In the data rows, 128 means zero.
Here are some points:
ndarray[199 143 115 132 147 099 051 255 151 177 098 040 192 126 126 123 126 159 070 131 156 100 155 234 139 140 181 101 152 200 174 115]
ndarray[115 127 124 120 107 138 136 129 071 119 116 131 168 175 228 131 112 159 147 204 130 143 055 059 058 059 061 063 062 063 065 067]
ndarray[152 153 131 165 158 120 151 129 146 172 119 154 152 115 120 126 125 110 139 120 172 140 143 135 130 161 133 139 150 131 079 061]
ndarray[110 098 116 084 112 116 193 113 130 138 176 129 082 151 141 120 126 126 118 150 100 105 133 128 210 146 227 151 136 125 160 067]
ndarray[136 103 097 121 060 165 163 133 127 103 240 215 070 133 136 118 107 131 109 168 094 081 167 142 182 124 161 137 255 140 166 225]
ndarray[090 100 078 125 084 110 139 129 109 119 127 164 085 130 157 173 160 044 160 246 123 116 134 138 137 122 191 139 192 155 144 184]
ndarray[092 102 125 130 135 135 109 102 116 129 110 154 075 106 116 148 113 097 154 135 126 123 089 153 140 151 177 146 153 132 135 158]
ndarray[138 146 081 136 134 153 168 075 197 093 191 132 126 126 120 103 231 144 131 109 141 194 103 125 137 119 108 119 110 180 146 100]
ndarray[150 129 116 067 098 131 120 079 138 088 130 141 120 154 139 135 174 166 181 132 148 255 127 119 136 127 184 141 117 130 075 149]
ndarray[076 140 153 140 144 128 160 126 063 120 140 111 126 158 195 127 074 107 116 088 153 157 138 116 133 149 147 171 121 020 154 117]
ndarray[172 131 056 119 129 127 159 197 084 112 156 166 116 151 031 154 112 123 132 163 130 151 131 135 180 110 133 129 129 063 065 067]
ndarray[072 083 094 110 124 104 121 127 137 136 243 153 063 095 122 070 136 032 114 175 130 156 133 137 183 123 137 132 209 184 148 067]
ndarray[152 120 112 149 158 125 143 087 166 115 126 142 144 115 140 121 085 164 191 128 127 228 136 133 143 128 117 117 134 198 137 121]
ndarray[205 091 128 119 136 106 074 234 201 140 073 108 226 113 222 057 124 255 055 068 255 064 255 059 058 059 061 063 062 063 065 067]
ndarray[015 115 142 164 110 126 130 133 096 102 130 126 132 083 129 159 066 083 141 156 116 137 086 168 154 117 138 197 135 134 163 233]
ndarray[136 126 133 112 069 147 116 098 118 095 140 095 092 138 108 137 157 128 113 143 135 165 137 142 113 093 161 207 110 063 065 067]
ndarray[114 129 114 144 130 164 131 121 133 134 137 137 088 147 138 138 140 061 166 154 126 164 122 125 147 105 156 137 128 145 103 198]
ndarray[117 133 202 143 172 137 153 119 168 110 075 141 102 204 154 134 109 227 130 173 147 115 134 081 147 144 091 165 141 063 065 067]
ndarray[149 116 115 115 219 122 068 137 145 162 037 000 197 063 184 145 163 148 054 000 255 029 162 088 106 249 159 094 063 153 213 069]
ndarray[162 109 118 132 161 144 164 118 119 135 132 132 136 119 052 128 141 130 166 074 126 174 131 156 155 138 061 063 062 063 065 067]
ndarray[112 067 089 096 127 153 156 125 104 119 169 246 086 142 123 143 132 112 080 136 141 123 140 134 159 116 156 125 238 150 202 255]
ndarray[064 113 137 122 140 158 161 027 097 070 127 146 110 144 110 154 084 119 118 135 117 158 100 099 068 148 152 119 141 085 141 152]
ndarray[181 091 071 153 132 128 147 129 127 148 109 165 124 137 091 141 167 134 105 108 186 185 136 149 123 139 115 080 128 190 096 083]
ndarray[136 110 088 132 194 097 077 121 072 192 135 196 106 100 139 119 113 098 109 129 157 204 116 142 185 115 162 140 130 095 080 180]
ndarray[123 144 133 070 053 127 198 118 107 122 152 174 091 129 141 107 095 107 104 110 141 124 119 021 248 121 159 133 190 136 222 173]
ndarray[110 137 159 132 070 126 178 088 102 082 115 120 078 111 113 166 136 136 175 136 134 183 127 128 131 098 154 167 146 121 141 094]
ndarray[128 121 137 163 128 089 124 137 089 118 138 109 088 120 203 140 123 055 161 124 116 172 123 128 117 147 138 162 144 124 140 159]
ndarray[106 087 165 090 143 088 136 181 089 138 139 112 112 115 097 124 139 143 134 134 173 060 166 082 168 197 084 097 180 159 171 147]
ndarray[129 103 124 092 100 106 185 131 090 127 164 161 091 090 139 134 124 082 134 173 134 104 139 104 113 128 210 163 062 063 065 067]
ndarray[193 081 128 199 202 183 136 121 063 130 120 134 155 107 105 158 152 148 149 070 136 195 169 124 154 145 109 087 142 220 099 155]
ndarray[137 105 167 153 135 126 141 118 097 135 162 153 111 165 125 124 060 128 154 130 105 149 159 179 143 151 142 193 134 129 128 130]
ndarray[077 095 205 131 190 109 150 127 063 126 108 074 127 108 177 134 142 145 120 183 106 128 115 162 136 129 150 193 064 082 150 138]
ndarray[148 067 117 117 101 138 174 127 116 141 144 124 123 124 146 060 077 106 117 255 124 100 109 147 196 143 172 130 133 124 190 221]
ndarray[196 163 082 145 141 111 071 218 174 184 137 131 179 146 128 066 173 126 087 118 181 104 117 118 110 204 171 097 093 194 121 075]
ndarray[131 148 123 128 099 124 135 132 144 136 185 176 135 155 145 107 100 136 064 102 104 125 116 116 231 110 135 142 202 139 133 155]
ndarray[094 119 139 122 124 128 131 106 089 164 136 125 124 091 088 117 126 159 188 142 131 148 125 122 113 150 176 134 154 140 122 146]
ndarray[157 144 121 148 218 130 058 130 155 145 157 095 130 085 040 116 214 166 113 120 116 121 156 179 140 153 134 096 149 252 104 138]
ndarray[115 116 101 113 056 127 157 038 162 115 165 115 098 113 121 137 137 160 141 126 134 172 122 122 124 106 166 195 143 162 136 138]
ndarray[122 129 118 099 083 102 131 124 111 130 120 134 101 146 139 124 149 123 108 134 126 157 125 141 157 115 185 143 146 192 108 151]
ndarray[129 142 026 098 129 158 086 137 198 143 171 158 184 083 098 132 165 150 239 051 053 055 055 059 058 059 061 063 062 063 065 067]
ndarray[111 138 090 112 147 125 146 134 046 095 101 155 152 164 224 182 158 135 141 145 146 164 133 144 064 138 147 170 116 146 123 128]
ndarray[061 128 211 137 091 110 121 143 082 103 104 115 136 121 189 086 127 119 133 153 053 055 055 059 058 059 061 063 062 063 065 067]
Then 12 other points, each followed by its number:
ndarray[205 255 055 111 167 084 054 192 222 154 090 134 138 123 138 073 159 095 124 122 109 024 155 158 174 172 201 085 098 233 157 122] 0
ndarray[151 126 128 142 127 137 159 091 053 119 132 149 099 112 109 123 112 114 138 135 146 169 166 149 129 081 118 136 124 123 085 156] 1
ndarray[101 098 170 148 116 139 097 131 084 148 072 183 116 135 174 152 074 058 141 162 157 117 128 121 154 130 140 185 114 139 097 160] 2
ndarray[133 083 182 135 143 102 150 168 103 209 049 125 128 162 155 123 115 136 111 108 100 065 149 099 162 186 088 203 164 078 182 159] 3
ndarray[125 073 125 094 117 075 108 125 112 146 230 180 137 171 100 127 133 143 100 132 092 075 095 112 176 123 140 150 182 154 200 166] 4
ndarray[135 105 189 132 135 131 154 160 083 132 150 088 153 127 149 159 077 136 136 175 108 121 138 127 133 127 079 156 097 124 140 162] 5
ndarray[137 112 152 118 120 158 145 126 115 106 133 129 146 118 072 150 141 166 141 140 119 170 145 151 123 139 195 147 144 128 154 137] 6
ndarray[132 109 120 076 117 119 055 138 089 142 044 124 129 111 093 134 126 119 147 102 163 113 145 135 046 216 181 153 163 133 159 135] 7
ndarray[098 142 114 098 127 128 151 115 122 075 139 144 139 161 133 161 080 100 161 151 141 102 108 135 142 106 150 211 119 139 156 144] 8
ndarray[084 147 130 131 125 161 110 101 124 082 116 075 141 182 145 160 088 091 152 051 053 055 055 059 058 059 061 063 062 063 065 067] 9
ndarray[255 255 090 126 128 113 028 164 125 144 130 008 203 127 145 037 136 181 121 172 107 059 128 187 066 219 124 062 163 197 128 130] 10
ndarray[132 089 121 110 071 133 236 134 138 136 148 144 002 116 094 016 037 062 077 149 137 114 118 058 155 134 123 062 213 152 249 152] 11
Which three of these numbered points are nearest to each point below by angle, seen from the average point of the first points? Their numbers follow each, nearest first.
ndarray[059 204 131 128 098 126 133 120 123 062 137 130 117 170 145 168 094 120 165 207 102 141 159 135 093 105 138 164 129 097 139 145] > 8 5 9
ndarray[104 110 109 161 135 144 134 123 091 136 132 138 124 138 136 132 127 146 150 137 206 222 088 120 151 082 142 142 150 168 114 120] > 1 2 6
ndarray[115 132 102 142 154 121 166 100 118 110 104 132 122 121 101 107 153 138 106 161 145 189 132 141 146 144 146 134 121 174 086 141] > 1 6 0
ndarray[075 138 148 109 107 133 133 073 105 103 132 128 121 143 133 113 102 114 163 138 132 135 147 125 135 132 158 147 110 199 185 134] > 8 2 11
ndarray[149 076 127 127 082 121 189 125 119 126 140 186 049 091 114 097 130 124 102 118 147 097 112 105 150 111 136 139 199 124 223 115] > 11 4 3
ndarray[154 130 202 107 157 093 177 129 146 156 163 095 108 170 121 136 075 125 120 157 123 176 160 125 136 130 067 175 150 151 146 133] > 5 3 11
ndarray[136 128 155 149 134 144 112 103 105 123 099 158 137 149 151 135 133 120 138 174 131 156 107 171 152 132 153 150 156 130 116 158] > 2 6 1
ndarray[125 104 155 120 190 110 123 120 129 103 117 174 143 127 123 119 104 062 143 120 172 153 132 115 109 123 168 134 150 134 064 110] > 2 1 7
ndarray[109 125 181 080 132 105 125 128 108 203 049 124 121 129 182 131 084 097 126 162 123 134 117 125 132 142 163 155 150 140 090 124] > 2 3 7
ndarray[134 107 134 153 107 149 113 118 126 129 138 142 124 095 090 130 136 113 174 128 200 135 140 136 151 140 142 138 130 169 063 161] > 1 2 7
ndarray[114 105 158 107 099 102 119 098 110 150 085 140 128 117 122 133 138 188 140 118 142 148 150 135 104 179 147 160 181 153 148 141] > 7 6 3
ndarray[054 166 129 118 139 122 137 092 113 116 153 162 086 117 135 184 101 132 151 051 053 055 055 059 058 059 061 063 062 063 065 067] > 9 5 8
ndarray[086 107 091 119 107 115 141 107 110 145 115 128 088 116 151 095 138 128 158 175 137 155 123 059 058 059 061 063 062 063 065 067] > 9 1 5
ndarray[111 087 135 143 137 135 138 120 088 120 163 134 109 169 123 118 159 149 116 142 126 127 124 146 196 112 136 177 166 142 133 171] > 4 3 8
ndarray[045 129 175 114 174 129 125 123 128 167 088 093 122 116 171 110 149 182 125 090 187 101 182 102 182 188 033 111 205 118 154 158] > 3 5 7
ndarray[202 119 125 108 124 175 136 152 157 076 193 103 177 095 219 081 153 237 132 145 171 120 224 140 130 175 084 030 182 116 255 125] > 10 11 0
ndarray[208 128 226 160 135 125 122 118 138 136 126 135 130 198 211 158 126 049 050 051 053 055 055 059 058 059 061 063 062 063 065 067] > 9 5 3
ndarray[103 118 097 136 124 100 135 128 131 088 147 122 108 110 114 175 061 098 126 164 089 136 094 159 142 141 156 171 157 163 155 198] > 8 4 5
ndarray[213 250 127 123 119 100 033 201 192 198 095 024 173 136 122 083 136 137 106 076 088 113 169 161 134 179 132 116 152 148 180 141] > 10 0 7
ndarray[136 133 102 143 079 180 142 157 135 065 095 119 150 140 142 111 111 078 163 146 147 128 150 160 135 082 133 158 139 150 160 131] > 8 2 0
ndarray[140 082 093 119 128 125 177 142 150 137 137 141 103 075 167 154 112 049 050 051 053 055 055 059 058 059 061 063 062 063 065 067] > 9 11 5
ndarray[103 136 100 133 070 122 174 128 120 113 200 165 025 090 127 078 138 087 095 150 105 120 113 138 154 129 155 137 173 134 144 138] > 11 4 1
ndarray[181 139 123 114 157 100 000 180 237 113 103 124 133 126 125 135 156 120 025 108 129 065 162 152 134 194 137 116 136 196 143 124] > 0 10 7
ndarray[093 115 113 102 127 158 155 068 103 033 133 134 134 163 125 153 115 152 171 112 133 155 055 059 058 059 061 063 062 063 065 067] > 9 1 8
ndarray[090 101 181 090 144 169 109 123 098 146 114 056 170 147 158 162 099 090 150 136 151 156 151 128 128 160 143 103 066 099 131 140] > 5 2 9
ndarray[133 091 189 159 163 117 121 144 111 123 151 140 107 155 151 132 146 081 134 107 124 128 133 141 076 135 144 174 117 119 074 164] > 2 5 3
ndarray[102 137 131 118 123 107 118 129 126 128 126 144 121 151 153 173 128 106 163 114 105 150 093 137 132 116 209 164 114 113 125 136] > 8 2 6
ndarray[211 107 127 128 120 122 122 174 214 123 000 071 120 125 196 096 190 177 119 000 198 117 225 204 115 255 112 137 171 142 164 130] > 7 3 10
ndarray[095 122 147 122 154 140 143 150 110 094 117 105 149 136 150 129 089 131 115 140 118 146 140 127 140 166 122 148 086 066 170 150] > 5 3 8
ndarray[065 164 188 137 148 152 127 153 120 127 111 113 128 152 141 132 121 078 193 051 053 055 055 059 058 059 061 063 062 063 065 067] > 9 5 3
ndarray[147 178 126 195 137 121 111 112 150 182 117 142 108 121 136 137 107 105 134 117 136 132 131 193 162 133 117 157 131 201 142 154] > 0 10 2
ndarray[150 140 138 064 093 116 140 133 086 128 076 121 131 098 100 101 121 178 099 161 132 112 230 127 150 162 135 117 183 135 168 139] > 7 3 10
ndarray[145 088 129 112 162 111 130 101 153 104 140 122 149 135 057 121 152 193 195 163 149 220 132 150 150 129 137 125 128 186 113 123] > 6 1 10
ndarray[086 134 135 106 108 138 138 067 138 088 141 190 027 070 142 086 125 150 088 161 146 110 136 054 118 151 111 161 227 136 137 188] > 11 4 3
ndarray[133 126 122 136 101 115 145 056 162 094 148 138 132 127 099 135 133 137 121 109 141 112 141 121 134 110 145 173 120 116 164 155] > 8 6 4
ndarray[196 255 090 163 194 103 095 238 220 208 103 127 184 052 100 157 246 180 123 080 099 035 187 091 071 157 132 100 093 167 135 120] > 0 10 7
ndarray[255 255 106 090 135 085 000 168 231 155 107 018 105 166 137 134 139 133 002 109 127 059 131 153 012 170 205 080 184 208 104 070] > 10 0 7
